rotation steps, each row followed by its count of steps
The counts run from 0 to 355.
[ -4  12 -19 -17   8 -40  -5  -9  16  12 -15 -30  -4 -37   5  24  -4   8
  40  -3   7  -3  -1 -15   8  -5 -20   7   9  10  14 -12   5   6 -18  -7
   4  17 -11   1  -4   2 -19 -12   5 -19   0   0   7] | 205
[ 23   1  23  -6  34 -18 -17   7  -8  -4 -17   1 -12   3 -17   7  10   6
 -12  12  18  13   3 -23   2  -3  33  28 -13 -15   1 -28 -11  11 -12  -2
   1   0 -16 -19  19  -3  -6   0 -18  15  18  -1  -9] | 31
[ -4 -12   8 -24   9  -1  -6  12 -18   7  -4  -8  20  14 -35  18 -18   7
 -10  17  10  21 -28 -11  -4 -19   7  -1  13 -15  18 -22  11   2 -13 -12
  11   7  30 -14 -20  -6   6 -15 -22  27  -6  12 -10] | 321
[ -6  -2   9  17  13  -7  13   4  26 -47 -19 -13 -17 -18  10 -26  13 -22
   7 -12   1 -10  16   1   7   4  21  21 -28 -17   1 -21  13 -17  17   4
 -11   9 -15   5  -3   2 -11  -1  -2  21   5  -9  -4] | 232
[-25  11 -15 -21  -3 -33  14 -28   3   3  -1 -11 -14 -17   5 -17 -28  -1
  10  -3   5 -12  -7 -22   3 -15  12  11   4  15   0  10  -4  -3   9  -2
  -6   9 -35   2 -12 -25 -19 -14 -11  13  18  -5 -24] | 125
[ 21  -8  -1  16  13   2  -6  12   6  -1 -38  -4 -11  10 -14  12  20  -8
 -25   4  22  12  -6  -3 -19  -7   2  -2   1   3   8 -10  -2  14  -4 -29
  16 -17  38  -8   4   4 -10 -19 -17   6  -5  30   0] | 275
[-10 -17   5  17  15 -22  -1  -6  24   5 -17  -8 -24 -18 -18  -7  22   3
  -7   2  12   5  -8  -7   1  -6  -2  -5 -17  18  30  -1 -10  15  25 -39
   5 -29  -1 -20   1   2  -1 -13   8  -1  11  -7  29] | 272
[-17   7   9  -6  22 -27  -1 -10   5   7  -1  -3 -25  -2 -18  -2 -15  -2
 -10  31  15  17 -16 -31  20   9  12  18  -3   3  12  -4 -18  15  22 -18
 -18 -20 -21 -14 -17 -11   3  -7 -10   5  22  -2   3] | 333
[ -3 -10  13 -19  29 -16  -5   9  10  -7  -3 -11  13 -16 -11  12   7   5
  36   7 -11   7  -4 -27   8  -4  15  20   6 -19  26 -34  13  -8 -20   3
   8  21 -12  -7   8   1  12  -2   1   7   4 -15  11] | 15
[-14 -11  13 -10  33 -21   4   9  19 -26 -15   5 -18  -7  -7  19  18   2
   9  -4   3   9  -7  -5 -20   1  22  21  12   3  22 -18 -14  11  24   9
  -1   3 -29 -18  24  -8  14 -13 -10  16   1   5  23] | 253
[-16 -14 -20  -9  10   7   2   9  10   5 -13   8  10  -2 -19 -12  14   5
  13   0  -3   3   5 -32 -12   7   4  36  29 -22  26 -17  10  -7  -6  -6
  21  10  18   0   9   1  33 -13  -3  -6 -19  22  11] | 75
[-22   2  12  17  19  14  13  17 -12 -15  -4 -14   9  14 -16   4 -23 -23
   8  -6   2   8  -8 -23 -14 -21  -4 -21  35  -2  12   7  18   1   1 -17
   2  16   4   3 -30   9  -8 -10 -27  27 -11   5   1] | 307
[ -5   5   4  22  37   4  10   9  -4   2 -29 -12  -1  11 -33  16 -24 -18
   0   3  12  13  -9 -21 -10 -16  -9 -25  19  20  16  17   5   5  -9 -35
  -5  -3  13   5  -1   9  -9  -8 -21   6   1   7 -13] | 84
[-10  -2   5  -4  26   0   4  11  35 -32  -9  -3  -7 -15  -2 -19  19 -23
  10  15  -6  14  -3   0  -1  15  17   4 -15 -31  17 -22  22  -7  12 -19
  -2   5  -4  10 -10 -25  10   9 -15  24 -22  -5   4] | 9
[  4  -4   9   7  -3   4  22  -4  13 -10 -29  -2 -14   4  -1 -23 -15 -26
 -26  -8  14  -9  -1  -2  -5  -9  27  -4 -26  12 -18   5 -17 -14  13 -12
  -1 -16   7  -3 -24   2 -23 -15 -13  21  21  16 -25] | 355
[ -4  -3  -2  -6  17 -16   2  17  24 -30 -26 -26   6  -7  -3  20  -2 -11
  10  -8  15  10 -14  25 -15  -8   4 -21  -4   4  18  -7  20  12  -4 -17
  -5  14  18   4  -1  -9 -22  -8 -21  23 -11  15 -21] | 6
[ -8  -5  -8  34  -2  -3  -2  15   3  -5 -27 -24 -10 -13 -11   1  -5  -5
  -4 -24  26  -7   8   0  -8 -27  -8 -18   2  22  19  13  13   5   4 -22
   9   0  19  -8  -4  25 -29 -23  -1  11  10  14   2] | 290
[ -9   4  -8   4  -2 -37  13 -24 -11  20  -6 -17 -11 -11  -4 -10 -28  11
   1  -4  16 -11   2 -24   7 -22   4  10 -11  19  -3   6 -18   5   7  -2
  -8  -9 -12 -13 -16   8 -27 -23   6  -8  36  -9 -13] | 349
[ 26 -12  21  27  27   5  18  -7 -26  -7 -17 -16   8  19  -4   4   3  -7
 -10  -6  -2   7  -6 -21  -4 -35   5  -7   6 -14 -10 -17  12  -8 -15  -3
   6  13  14  -5  -6   8 -37 -24 -16  13   9  -3  -1] | 38
[-12 -20 -35  -7  -7   2   8  -9  25   2 -17   0   6 -13 -21 -32  15  12
  -2  -8   6  -8   3  -2 -17  -2   2  19  -6 -16  24 -14  18 -10  -2 -31
  14  -2  34   5   7 -18  19 -12   2   6 -15  12 -16] | 73
[  3  -5   9   5   1  18  -2  12 -20  12 -14 -27  12  -1 -32  12 -18  -7
   3  -6  10 -10  -1 -17  22 -34  -5   1   0  19  16 -11  20 -18 -20 -13
  22  20  15 -14 -16  23  -9 -24  -5  12  11 -12  -5] | 99
[-13  -6 -11  36  13 -15  17 -25  -6 -16   2 -15 -18  -3  14 -26  17   2
  -5  -8   1   2   9 -24   2  -7 -10  30  12 -19  -3  -8   8   2  26   1
 -10  -1  -2  -2 -11   7 -20 -20  -1  -7   2   0  24] | 42
[  8  29 -19 -18  15 -37   3 -30   5  25  -6 -11  -1 -19  -1 -10  -2   4
  26  10   3   9   7 -18 -13  -4 -21  14   4 -15  -9  -9   2  11 -30 -15
   2  15  -8  12 -13 -15 -17   1 -17 -14  -8  -9  -9] | 203
[-16  29 -11 -12   4 -33  10 -16  10   2  -4   1 -26 -13  -5 -11  -5  -9
  16  -2  13  15   6   8 -19  14 -13  23  14   7  -2   0 -12  21  16  -7
  -7   9 -27  -6 -21 -16   4   2 -25  -4 -17   3  26] | 188
[ -7   0  14  18   9  -2   2   0  -2  18 -10  -7  -2 -19  -9 -14   5  -3
  26  -7   1 -12  19 -51   1 -21   4  10  10  11  20  -1   4  -2  -9 -11
  24   3 -24 -10   6  26  -3 -10   8  -6  16 -17  23] | 285
[ -8  10   4  18  37 -22  31 -28  -2 -25  -3  -3  -8   9   7 -27   2 -10
  -2  -9  -2  16   0  -4 -27  -7   1  14  11 -13 -10  -4   2   7  18  -3
 -20  12 -21   7  -1 -24 -14  -1 -25  17 -12  -6   1] | 248
[  5 -17  -9  -6  -1 -21   5  -5  -8  18 -15 -12  12 -15 -21  10 -12  12
  25 -17   3 -13   5  -8   1 -10   2  29 -12  10   5 -22 -10 -12 -16   8
  14   7  13 -29 -11  34   8 -14  17 -19  19  -1  12] | 159
[-22   3  12  14  21 -25  16 -14  -1  12   0  11  -9  -8  -3 -22 -11   2
  16  -2   4   9   4 -40 -33 -18  11  -3  28   6  14  14 -14  16  13 -13
   2  -8 -36  -4   1  -5   2  -4 -11  10   7  -6   9] | 63
[ -7   9 -11  10  27 -35  26 -34   2 -19  -5  -8 -19   4   5 -21  -2   5
   0 -11   9  12   2  10 -28 -10   1  19  -2 -11  -5  -5   1  19  15  -5
 -22   8 -19   5   9 -27 -18  -5 -22  13  -5  -2 -14] | 249
[ 11 -10  23 -11  28 -22   6  -4   9  -2 -10  11  -4   6 -16   1   6   7
  -7   5   8  22 -13  -1 -28  -9  36   6 -14  -3  14 -16 -19  16   1 -15
   5  -8 -19 -19  11 -26   8  -2 -19  27   8 -12   1] | 255
[ -1   2  -4  -9  21  -9   8  -8  -5  30 -12   7   7  -4 -33 -21 -14  11
  13   3   4   1   8 -41 -18 -20   9  10   6  -4  14  -3   2  -2 -27 -27
  13   9 -10   1  16  -4   9   3 -12   1   7 -14 -22] | 78
[-23   1 -19 -16  25 -15   9  -8   5  -8 -15 -26 -19  -9 -12  17 -16   1
   4   8   0 -10 -11 -36  29  -6   3  25  10  15  12   3   4 -14  -3   1
 -13  12 -17  10  22  -8 -13 -27  -3  -1   7   5 -19] | 330
[-18  -6   6 -22   9 -21   1  14   9  -9 -10  -5  -9   1  -2  27 -22  -7
  -6  15  21  11 -27 -13  -8   4  19  -4  19   6   9   0 -24  10  21   4
  -4  -9  -4 -15 -25  -4   1 -19 -18  21  13  32   1] | 129
[ 14  -5  11  -1  14  15  12  -4  -6   4 -10   2   1  17 -15 -20   2 -19
 -32  25   3  11 -13 -33  18   3  17  18 -15 -25 -14 -19  -2 -13   0 -15
   4 -16  23  -1 -35  -9  -2 -12 -13  14   9   7  -5] | 340
[  5 -18  11 -16 -12   4  21  -9   5  16  -5  -8  14  -7 -18 -24  -1 -14
  15 -15  -6  -5  -1  20 -11 -18   2   3 -25  16  -2 -14   8 -22  -3 -18
  31   8   4 -18 -40   3   5  -5  -5  11  -6 -29  25] | 179
[-13 -16  -8 -14  17  14  26 -13   3  -1  -1 -20  13   1 -19  -8  -8  -9
   7  13 -19  -1 -25 -26  21 -21  -1  -1  -3  -6  13 -15  29 -33  -1 -20
  14   9   8  12 -17 -12  -1 -20  -4  20  -4 -21  -6] | 324
[-15  -7 -25  -3  14 -40  13 -16  15 -26 -15 -17 -21 -15   1   7   4  23
   9 -21  10  -3  -1  13 -15  -6   4  28   0   5  20 -16   1  10  17   7
 -10  13 -15  -8  29 -13  -6 -20  -2   8  -2   8   5] | 251
